These are runs of 6 systems, one row a step. Runs of the same system follow the same rule from any start.
run 1, W, 10 rows:
[[ 17  16  -2  19 -22  -4 -17 -24  -4  -5  24   7  21  -2  15  -7  -8   5
   16 -11 -18   5 -23 -14   7  10]
 [-13  -1   6  -3 -16  -5 -23  19  10 -16  12   5  10   3  20   0  -8  18
   11 -15 -35   9   5 -17  20   5]
 [-22  -6   4   2   0 -14 -11  -8   3 -32  -4  -5 -13  20   5  11   5  35
   15  15 -20  10  12 -11  -7  -3]
 [  9   3  -3  -3  18 -26  20   2  -4 -25   9  -1 -13  25  25  23  21   9
    9  15  -2  -4   3   7   8  -1]
 [ 10 -20   2 -19  12 -10  24  20  16   6  -3 -16 -23  -3   4  34  -3   6
    4   1  -3 -14  10  14   4 -15]
 [  1  -7  -3 -10   8  -6  -5  14   0  11  -6  -5 -13 -14 -22  22  -2  11
    5  26  37 -14  -5  20 -11  -9]
 [  4  -6  -3  -7   5  10  12  23 -20   5   1  13  -2 -10 -15 -17  21 -10
  -16  -4  39 -11   3  22   1  -7]
 [  7 -25   1   4  -1  21  16 -20 -15  19   1  -3   2 -23 -25 -19   5 -15
  -11 -23   5  -3  -5   6 -11 -17]
 [  3  -3   1  18  -2   6 -20 -19 -12  19  16  11  26 -25 -16  -7  -6 -26
    4  -5   5   5 -29  -5   9   3]
 [-28  -3   6   6  -2  10 -21  12  -3   4   1  18  22  -9  -3 -19  -5 -17
  -10 -16 -19  18   3 -20  21  10]]
run 2, P, 10 rows:
[[  8  -9  -9 -25   0  -9 -13  37   9   6   5  -4  16  20  19   7 -14 -10
   -9 -12 -15  -7  10  -3  19 -10]
 [-22   0   4 -10   1   1  -6   2  18  -7 -23 -24 -28   1  -8  16  -2  18
   10  28   1   2  15   1 -21  -1]
 [  8  19 -15  -4   3 -14  17  -8 -22 -23  -2   9  -3  11   8  -3  32  -6
   -2  -7  28 -26  -1  14  -1  -5]
 [ 30 -21 -10 -25 -10  -1  21   6  12  19   7 -11   5 -11 -13  12 -14  -7
  -17  -7  -9   0   2   5  -1 -29]
 [ -9   7  11  12  -6   2 -14  -9   8   6   3 -10 -16 -38 -13  19   4   6
   31  19  13  -6 -20   6  -7  10]
 [  0   2  -9   2 -11   1 -15  20 -27  -7  12  29  22  -4  -9 -26  11   4
  -12 -11  28  -5  -5   7  11  -4]
 [ -1 -26   5   3  -8  13  12 -18   3   5   0  -3   0 -10 -25 -12 -11  10
  -19   1 -27  32   6 -13 -11 -14]
 [-13   8  13  29  13  -8  -5 -29  -9  -7  12   6   0 -11  14  10  15 -13
   28  -5 -11  -1 -19 -10  12  19]
 [ -4 -15   1  -6  11  -4 -16  40  -4   9   7  18  21  17  11  -5 -16  -6
  -14 -13  -8   3   9  -6  27   2]
 [-25  -8  12   7  15   8   6  -3  15  -2 -24 -11 -27  11  -8   4  -9  21
   -3  22  -9  18  20  -6 -16  10]]
run 3, X, 10 rows:
[[  9   9  -1   8  12  -4  48 -35  -3   2  -7  10  -6  -8  -7   7  13 -23
  -18  -3  -5   9  -3  -1   2  -1]
 [ 13   2   3   2  10  -2  17  21   8  28   2  23   9 -20   0  20 -18 -14
  -13 -17  -1  -4  -5   4  31   5]
 [-18  -1  12   8   3  15 -12  29  12  18 -18   8 -15 -17 -15   4 -25  28
    1   8  15   0   9   6  -1  14]
 [  7  18   7  23  -1  16  10  -8  -7  -6  -8   4 -16  14   4 -27   3  25
   -2  10  20   5   5  10 -25  22]
 [ 40  -8   5  10  -1  13  16  -9   1  13  20 -10   6  19  23 -22  -9  -5
   -3 -16 -19   8  -3   0  -7   4]
 [  3 -10   9   2   4   2 -32   7  15  22  13 -21  10   0  18  12 -21 -17
   25  -2 -18  -6 -13  -9   7   9]
 [-28   7  -2  -7  -1  -5 -45  21  -3 -18  -3  -5   8  21  11  -9   5   4
   15  16  10  -5   5  -4  -1  10]
 [ -9  -4 -11 -18  -7  -2   6 -13  -4 -29  -7 -18  -4  30   2 -19  21   1
  -13  10 -11  12  19  -7 -21 -15]
 [ 14  10 -11 -16   1 -14  23 -29   8  -2   1 -16   5   1   7  20  12 -38
   -2  -5 -17  -4  -6  -7   3 -13]
 [ -5   9 -14 -25  -7 -16  -9  25   7   6  -2  11  14 -19  -4  28  -6 -15
   -3 -10   6 -18  -4   1  27 -12]]
run 4, Q:
[[ -7  13   0  10  10  -3  -5  -1  -5  14   1  24  27  -3   7   0 -10 -32
  -11 -20  -8   1  -8 -13  30  14]
 [-12   3  -1   7  -3   6 -12   0  14  18 -24   9   9   4 -17   2 -43  15
  -17   2 -13  14  10 -16  -2   3]
 [ -3  41   4  23   0   8  13 -17   4  -7 -18  13  -9  14  15 -14  -2   8
   -5   1   3   6   6  -5  -8  32]
 [ 16   5  -8  -8  -4  -3  17  -1   6  -1  -4  -1   9  30  25  -7 -13  -4
  -15 -31 -32  -3  14 -11   7  -3]
 [ 12   6   4  -4 -10   4  -3  -3  29   7  -8 -30 -17   9  13  12 -24  22
   14  11 -17   1   7  -2 -22   6]
 [  6  23   0  -5  -9   0  -8  21   0 -18   6  -6 -11  17  37 -12  18  12
   20  -7  11 -20   4  10  -2  15]
 [ 16 -21 -14 -30 -19  -2  -2  13  -2 -15   9 -19   3  16   1 -12   7  12
   -6  -8  -6  -6  12   5 -12 -33]
 [ 11   0   1  -9 -16  -1   1 -17   6 -10  14 -27 -15 -19  -3   8  22   3
   23  27   9   0 -13   9 -22  -7]
 [ -5  -6  -2 -12  -5 -13 -15  16 -13 -14  24   4  10 -17   8   8  28 -15
   20 -10   7 -18 -14   5  23  -9]
 [-16 -28  -6 -14  -9  -5 -16   8  -8  -6   1   3   4 -21 -37  11  -1  19
   -5  10   7   5   0  -1   0 -29]]
run 5, P:
[[ 11 -10   4   4  -7  -6 -13  30  12   6   6  10   0  -1  -1  15 -32  45
    4   9  -6   5   1   1   7   0]
 [ -7  -3  16  15  -5  11   9   8  -6 -24   5   2 -27   1   9 -21  22  38
   12   3   6   5  10  11 -14   9]
 [ 29 -28  -5   5   8  -4   8 -15 -23  -4  18  -4   5  29  12 -15   6   5
    2 -22  -6 -12  -2   6  -7 -18]
 [ 20 -25   9  -6   7  -5  -7   4  14   8  26 -26   1   2  10  16  -4  -8
   16  30 -18  18 -11  -1   0  -4]
 [-26 -10   9  -5  11   8 -30  21  -9  -3   5 -14  -6   0   6 -12  24 -19
   23  13  22  -9  -2   9  -3  11]
 [ -6 -15 -15 -14  13  -2  -5  -3 -20   0 -11   0  15  28 -23 -15   3 -14
  -26  17  21   5   9   1 -12 -18]
 [ -1   7   1  -5   9   1  30 -28   8   5  -4 -10  -3 -14 -11  10  17 -38
  -11  20  -7  22  -2  -4  -4  -2]
 [-10  12  -1   0  10   0  -8   1   0  23  -8   7  11 -21  -1  11  -3 -40
    7 -21  12 -24 -13   0  20  10]
 [ -7  15  -9   0  -5   2 -12  18  10  17 -19  21  14  -7 -24   7 -33  11
  -22  15  13  10   5  -4   5   5]
 [-12  31   5  17 -12  16  27 -16   4 -11 -17  16 -15 -17  -6 -16   9  14
  -11  -6   1  13   9  -3  -8  17]]
run 6, W (10 x 26):
[[ -3  -9  -4  -2 -20  -8 -34   0   9   6   7   4  22 -15 -13  15 -29  14
    6  -5 -20   5 -12 -17  11 -11]
 [-34  12   7  10  -6  -5 -18  14  -7 -31   3  22   1  -5   1  -6  17  22
    4  17   0  22   5  -8  12  14]
 [-11 -11   4  11  21  -9  25 -16 -12 -22  -9   5 -17  29  14  -1  14  12
   -4 -19 -19  -5  17  -4   3  -4]
 [ 29 -11   1   3  14 -20  23 -15  12   9  10  -9  -4   6   2  37 -14   2
    3  19 -15   8 -10   1   4  -9]
 [ -6   2  11  -3  12  -1  -9  42  17  16   0   2 -11 -17   7  25 -10   3
   13  18  16  -7  -1  14  15  15]
 [-14 -17  -2  -6  12  11  -6  22 -10   2 -21  -1 -11  18 -16 -16  -2  17
  -15   5  28  -8  21  13 -17  -7]
 [ 27  -5  -1   4   3   9  28 -20 -15   2  13  -7  -4   1  -8 -21  23 -14
  -10  13  18  10  -6  15 -20  -6]
 [ 18  -7   5   2   1  13  -1  -2   2  29  15 -10   6 -22   9  -2  -1 -34
   13 -30  -3 -17 -17   4  10   4]
 [-16 -10  -5  -8 -16   7 -45   8   3  15  -2  -3  25 -11 -22  -6 -24  -6
   -2   1   0   5  -4 -14  -1  -8]
 [-30  18   1   5 -10   6 -12  -6 -11 -27  -1  12   8   0  -3 -27  27  -8
   -6  14   2  24   4 -11  -1  13]]
run 7, Q (10 x 26):
[[-11  32  -8   3 -11  -1 -22   0  -5  -5   1  20  25  -4  -9 -10   3 -15
  -12  27  16  21  -9  -8   6  15]
 [-20  13  -6  -3 -22   9  -6 -18   0  -5  -8  14  22 -13 -12 -19  -2 -16
  -19 -23 -21  15   3 -22   8  -5]
 [-11  28  -7  10  -5 -16  -1 -38  13  -4 -20   5   4   1  -8  25 -20   5
   -1   2 -19   4  -4 -21  -2   3]
 [-11  31   5   5  -6  -8  13  16  18 -15 -10  20  -8  -2  22  13  -5  16
   -2 -11 -20   5  12 -10  21  20]
 [ -3  -2  -2  -3 -10   3  16   1   8  -6 -22   0 -18   8   6   0 -15  34
   -4 -36 -15 -20  22  -2  -9  -8]
 [ 30  11  -2   3   4 -10  31  -7   7  -8  -2  -8 -24  20  18  15  -2  29
    4   8   3 -12   4  14 -15   0]
 [ 30 -13  10  -8  -4   7  17  27   6   2  25 -12 -12  -2  29  -4  10   5
   13 -16  -7 -10   2  15   5  -1]
 [ 16 -33   1  -4  -2   4 -22   7  -7   8  14 -24  -7   6  -2  -3  -6  20
   23   0  13 -21  -7  13 -19 -16]
 [ 11 -11   2   0   1  -4 -11  11 -17 -14  28  -3   2   5   1 -13  26   3
    9  33  24  10 -11  15  -7  -2]
 [ -8 -32   3 -10  -4   9 -12  -1 -17  -4  22  -9  13 -15 -11 -20  27 -28
    3  -4  -5  10  -7  -2   4 -18]]
run 8, G (10 x 26):
[[ -1   7   6  17  24 -11  22 -25  10   3 -15   3  -6  18  -1  21 -14   0
  -10  22 -18  23   5 -12  -1  12]
 [  7  23   8   5  20   1  17  15  19  18 -15   1 -11  13  27  16 -15 -13
    1  -7  -3 -12   6   4  13  25]
 [ 16  -5   1  -6   6  13  -5  21  17  25 -13 -19  -8  22   3  -4 -33  11
   -7  15   7  -1  11   8 -19   7]
 [ 20  34  -1   8 -10  10   3   2   4  -2   0  -1  -5   8   8 -19   3   9
   -2  30  28   9  -3  12 -22  21]
 [ 20  15  -8 -15 -20  19  -1   3  -3   5   4 -17   3   3  16 -31  11 -18
    1 -23  14 -21  -1  11 -16   1]
 [ 18 -10 -10 -15 -25   5 -30  -9  -2   0  22 -24  19  -4  -7 -13   1  -7
   12  14   0   5 -16  -2 -18 -16]
 [-17  17  -6  -8 -24  -7 -29   7  -9 -30  17   8  15 -13   6  -9  27  -4
   14   3   4   3 -10  -6  12   1]
 [-28 -16 -12 -22 -14  -4 -12  -4  -9 -23  -7  -4   6   0  -9  -5  14   2
   -3 -29 -16 -10  13 -12   3 -28]
 [-11  -6  -7  -3  -3 -25   6 -31   4 -20  -1   0  -1 -10 -18  34   7   8
    3  12 -20   8  -5 -13   5 -20]
 [-17   6   4   3  10 -19  10  11   7  -4  -7  19 -10 -20   7  38  -1   9
   10 -18  -7 -18   0  -1  29   1]]
run 9, G:
[[  4  10   2 -13  -5  -8  11  29  31  10  -6   2  -8 -16   8  35 -21  10
   -1   2 -15   2   6   0  19   3]
 [-11   5   5  14   3   6  -8   9   6   5 -22   2 -21   2  -8   7 -24  44
    8   2  16 -15   9   9 -16  10]
 [ 36  13 -11   3  -3  -3  32  -2 -10  -1  -2  17  -5  11  -4  -6   2  20
  -21   1  25  -7   2  19 -10  -5]
 [ 32  -6  11   6 -17  23  19  -3   7  17  20 -11  -8 -29   6 -16   3  -2
    9 -18  -5  -1 -12  10  -8   3]
 [ 12 -22   7  17   4   3 -36   2 -20   7  28  -6  13   5   4 -16   0   4
   25   3  14  -8 -22   7  -2   2]
 [ -5 -12   1  -6  -4   2  -6  23 -19 -21  22  16  17   8   3 -30  25  -5
  -14   7  -1  25   6  -2  11  -4]
 [-30 -13   8   0   1  11   3 -26  -4 -17  -4 -17 -10  -2   1 -17  27 -19
    7 -11 -24  11   9 -13  -9  -3]
 [-11  -9  -7  -7  25 -26  -6 -18  -5  -4  -1 -12   8  17   4  31   8 -32
    8  11  -8  -9  -8  -7  11 -10]
 [-23   3   3 -21   5  -7   0  34  23   3  -9   4  -2 -13   0  28  -6 -11
   -8  15 -11  13  13  -6  23   3]
 [-34  11   1   5   9   6  -4  -3  10   3 -40   0 -21  -2 -19  10 -15  19
   -2   6  14 -10  15  -1 -14   7]]
run 10, M, 10 rows:
[[ 20   0  -7  -3  -3 -18 -16 -22  -3  -2  27 -16  16  -1   6  16   8 -21
   21  21  -2   1 -28  -2   0  -7]
 [-16   2  -4 -23 -15   0 -22  34  -4  -7  10   3  13 -22   6  -4  20 -18
    8 -14   8 -13  -2   2  21  -4]
 [-34 -20  -3  -6  -2   7 -17  -7 -15  -6 -16   2   1 -11 -39 -11   6   5
  -10   7  14   5   8  -3 -13 -17]
 [  2  15  -2  12   5  -6  29 -34 -13  -8   3  16   6 -12 -12   1  23 -22
  -15  13   3  19 -10  -4   5   1]
 [  0  -6   0  -9   3   0  21   3  12  18  -2   6   6 -22   0  17  -8 -25
  -10 -34 -23  -6   2  -7  25  -8]
 [-22   3   6  12   9  -4 -19  10  12  18 -19  14  -1 -13 -18  25 -34  17
    1  13   4   1  -1  -6   9  11]
 [  2  21   8  21   9  12  24  13  -5  -3  -9  26 -14   4   5 -17   4  18
  -16   5  19   9  11  12   0  26]
 [ 26 -24   7   7  13  12  29 -12   3  15  -2 -14 -12  21   7  -9 -17   5
  -10 -19 -20   1  10   3 -13  -5]
 [ 22   7   4  11   7 -10 -19  -2  13  14  14 -11   8  17  23  19 -25  -2
   22  19 -11   1 -17  -6   3  16]
 [ -5  10   4  -8 -10  10 -22  44   1  -8   6  -1  -1  12  28 -22   6   7
   10  -7  11 -10   9   7   4  17]]
run 11, M, 10 rows:
[[ -6   6 -14 -20  -2 -13  -5   0 -14 -31   0 -10  -3  20   2  -5  33   1
    1  22  22  -7   5   9 -15 -12]
 [  5  -9 -11 -32 -11  -4  15 -10   2 -11   6 -26  -6 -12  -7   4  32 -23
    0   2   1  -6   1   7 -11 -28]
 [ -4   5 -12 -17  -9 -11 -13 -15  -1   9  -2  -8  10 -30 -22  24   4 -24
   11   3  16 -19 -18   3   2 -17]
 [ -7  12  -9  -8 -15   1  -2  17  -7   5  -1  25  13 -38 -26   1   5  -5
  -16   0  28  -2  -8   8  14  -7]
 [ -6 -13   6  13  -5  19  17 -13  -8  14  -7  17  -2 -32 -35 -14  -2   3
  -19 -13   5  12  -1   0  -2  -8]
 [ 11   0   6  31  12  -3  15 -27  -9  19   4  28  14 -11 -12   5 -18  -4
  -10 -11 -10  13 -15  -9  14   6]
 [  0  -4  14  16   9   2   7  22   9  14   7  23   6  -6  13   6 -22   6
   -7 -16 -25  14   3 -10  30  17]
 [-23 -13  20  25  22   9  -9  12   4   5 -14   7 -15  16   7  -3 -20  25
    5  -3 -12   6  14  -7   2  23]
 [  6   3   7  18  26  -5  16   0  -6  -9  -3   3 -13  44  23  -7   1  13
   -4  14  -3   8  13   3  -6  18]
 [ 16 -10   5 -13  12  -1  13   9  15  -1   5 -31 -16  29  34   4   3  -8
    9   3 -20  -1  12   2  -7   2]]
run 12, X (10 x 26):
[[  0  25  -9  -6  -2 -23  -9  15  -5 -30  10  16  11  17  15   6  18   6
    0  28  12   8  -3   1  12   7]
 [-10 -23  -1 -25  -5   8  22   7   6 -12  -8 -16 -18   1   1  -7  16   3
   -9 -24 -19  -3  24   1  -6 -23]
 [ 11  10  -9   3  15 -19   8 -32   1  12 -10  -8  -1  -2 -12  36  -8 -14
    6  13  14 -18 -18   5  -6  -7]
 [ 12   8  -4 -13 -18  -4   2  42  -2  -8  21  22   8 -22   3   0  14   9
   -5   2  14   1  -4  13  22  -3]
 [-16 -27   5  -1  -5  21   1  -8  -1   9 -17 -14 -20 -18 -26  -9  -5  16
    1 -18   4 -12  10   4 -21 -15]
 [ 22  17  -3  27   4 -10   2 -32 -16   1  11  15  12   0  -7   2   2   1
    3  20  21   5 -26   3  -6  11]
 [  6 -20  11  -1 -11  14   2  27  -4   1  28  13  11 -16  10 -24   6  -2
   -5 -26 -20  15   1  -2  21  -1]
 [-29 -20  10  18  21   6 -21 -21   1  17 -20 -10  -5   2 -16   8 -20  -4
   13  -2  -7  -5  -2 -11  -8   4]
 [ -2  25   2  14   9 -12  -3   6 -10 -18   9  23  12  19  12  -5  12  -1
   -6  30  12  22  -4  -2  12  22]
 [ -8 -21   9 -13   5  17  23  14   8  -1  -5 -11 -12   7  11 -18   6 -11
  -16 -25 -28  10  25  -4   2  -6]]

Name the system that made each run.
run 13 (2 x 26):
[[-20  11   6   2 -21   1   5  -5  10 -32  -5   2 -18 -13  -8   0  13  37
    3  20 -10  22  11  -5 -12   1]
 [  1  -8  -3   2   0  -7  13 -15 -22 -21   8   9  -1   6  14  -9  26   2
    6 -42  -7 -23   1   1   9 -14]]
 -> P
run 14 (2 x 26):
[[ -8  -3   2  14  -2   0  14 -40 -12 -26  -6  -7 -16  15  -2 -14  18  20
    4  -6 -11   1   7  -5 -23  -5]
 [ 28  -6  -3   8  14 -20  21 -20  -8  -2  22   9  13  12  17  16   4 -16
    0 -11 -19  -1 -14  -5  19  -7]]
 -> X
run 15, 2 rows:
[[  5  -4  11  12  11  22  -3  16   7  41  -5   5   7  -9   3  -9 -28 -19
   -5 -24   0  -6  -3   1  11  19]
 [ -1   1   6  19  10  14 -21  11   0  19  -6  12  13  21  -4 -19 -34   9
  -14  14   3  20   3  -7  -3  20]]
 -> M
run 16, 2 rows:
[[ -7  17   8  24 -11   6 -31   2 -10  -2  11  17   7 -17  -4 -14   0  16
   19  12  23   2 -19   1  -1  23]
 [  1 -12  -2   2 -15  15  -4   7 -15  -9   8  15  18  13  -4 -42   0   7
  -24 -15 -10  22  11  -8  -2  -5]]
 -> P
run 17 (2 x 26):
[[-14   4   1   8  24  -9  -8   0 -17   2   1  11   2  -9 -11  11  19 -24
    8  22  36  -9 -14  12   8   9]
 [-15 -10  -2 -18   2  14   8  22  -2  18 -11   9   9 -17 -20 -13   2 -31
  -29 -13   8   6  12   2  13  -8]]
 -> G
run 18:
[[  2 -20  -6   8  28 -24  -4  -4 -23  -4   3  14  12  31   5  14  -5   3
    0 -15   2 -20  -2  -1  16 -11]
 [  6 -22   7 -12   4  -1  23  15  15   3  14  -1  -5 -17 -12  16   2   0
  -14  26 -16  35   6   1  10 -11]]
 -> W
run 19:
[[ 12 -10   6  -6 -13   8 -11   4   4  13  27 -12  11 -25  15  -2   8 -30
   21 -21 -15  -6 -18  -3  13   1]
 [-16 -11  -6   1  -4 -11 -49   6  -6   0   0   2  14   2 -16  12 -21  21
   15  12  12  -9 -10  -5   0  -8]]
 -> Q
run 20 (2 x 26):
[[-19  24   4  -6   2   0   7  34   8  -8 -16  11 -23 -14   5  10  13  12
    3   8  25 -12  12  15   6  15]
 [ 11 -17  -3  -1  10  11  26  -7  -7   9 -18  -9 -22   9 -17  -8  -3  16
  -15  -5  21 -13  12  18 -26 -15]]
 -> M
run 21:
[[  5  -6  -5   9  14 -11 -14 -21 -22 -14  13  -5  15  40  24 -12  11 -14
   10 -11  -8 -10  -7  -9   1  -1]
 [  2 -16   0 -26   8  -7  -5  20  18   2   7 -21   8  19  13  12  -5 -20
   -6  21 -25  19  10  -9   6  -7]]
 -> P
run 22, 2 rows:
[[ 28  -3  -4  -9  15   5  39   9  -3  19  -3   2  -5   7   8  -2   3 -23
  -21 -21   9 -14   6  15   5  -6]
 [ 17  -7   3  -8   1   6  -6  18  21  36   0 -11   0 -21 -14  21 -29  -4
    1  18  11  -1  -9  11  -1  -1]]
 -> X
run 23 (2 x 26):
[[ -5  30  -7  -3  -5  -2  39 -17   2 -17 -16  14  -6  -3   1  -3  20 -12
  -24  -7  -6   9  12  -5   2   3]
 [ 12   5  -5  -3   0  -4  15 -10  12  20 -11   1   0  -9   7  22 -22 -10
    1 -41 -18 -26  -3  -5  11  -6]]
 -> P
run 24 (2 x 26):
[[  8  14  -5 -15   4   4  34   7  16  -1 -24 -13 -23  19   5   3  -3   9
  -19  12   5   1  24   9 -19  -1]
 [ 28  22  -8  -2  -4   0  23 -19   6   7  -6 -17 -15  -1  13   9   7  -9
   12 -11  14 -31  -6  15 -16   1]]
 -> P
run 25, 2 rows:
[[  9  -4  -8 -32 -28  -4   4   9   9 -24  16 -21  -7 -10   2   2  25   8
    4  19  -5  10   4   5  -9 -21]
 [-13 -22  -5 -17  -9  -4 -12 -12 -13 -13   6 -19  -4 -17 -12   4  25  -7
   21 -14   7 -26  -6   5  -8 -27]]
 -> P
run 26, 2 rows:
[[ -1 -11   2  -2   9  -2  -4  12 -12 -22   3 -12 -16  30  10 -12  20  21
    8  24  19  -2  11  13 -19   1]
 [ 19 -14  -4 -16   5  -3  13 -12  -8 -11  16 -29  -7  16  13  -5  30 -20
    9   8   3  -7  -1  10 -16 -16]]
 -> M
run 27 (2 x 26):
[[ 16 -12  10  23  11  22  14  -4 -11  17  10  11   9  11   6 -37  -7 -13
  -18 -18  -9  16   2  -3   2  13]
 [ 10 -12  14  20   3  17 -15 -15   9  23  13 -15  10   3   8 -13 -23 -11
   12   1 -25  20 -12 -13  -7  16]]
 -> W
run 28:
[[ 17 -20  -8 -27 -24   4 -15  22  -1   4  25 -12  16 -19  -2  -8   6 -11
    3 -14  -1  -7  -7   6   5 -25]
 [ -1  -3  -5   3 -17  -4 -30 -16  -8  -3   9  -6   6 -24 -26   6   1  13
   18  23  21  -2 -21   3 -15 -10]]
 -> Q
run 29 (2 x 26):
[[-16  28 -11 -11 -15  13  -2  -3  -7 -12 -20   1   0   6   4 -30  17 -12
  -10 -26  14 -18  13   0 -12   4]
 [ 19  11 -21 -14 -18 -13   6 -30   9   2 -11  -6  15  11  -9  13 -23  -1
  -17  -8 -18   0  -1 -13  -8 -21]]
 -> P
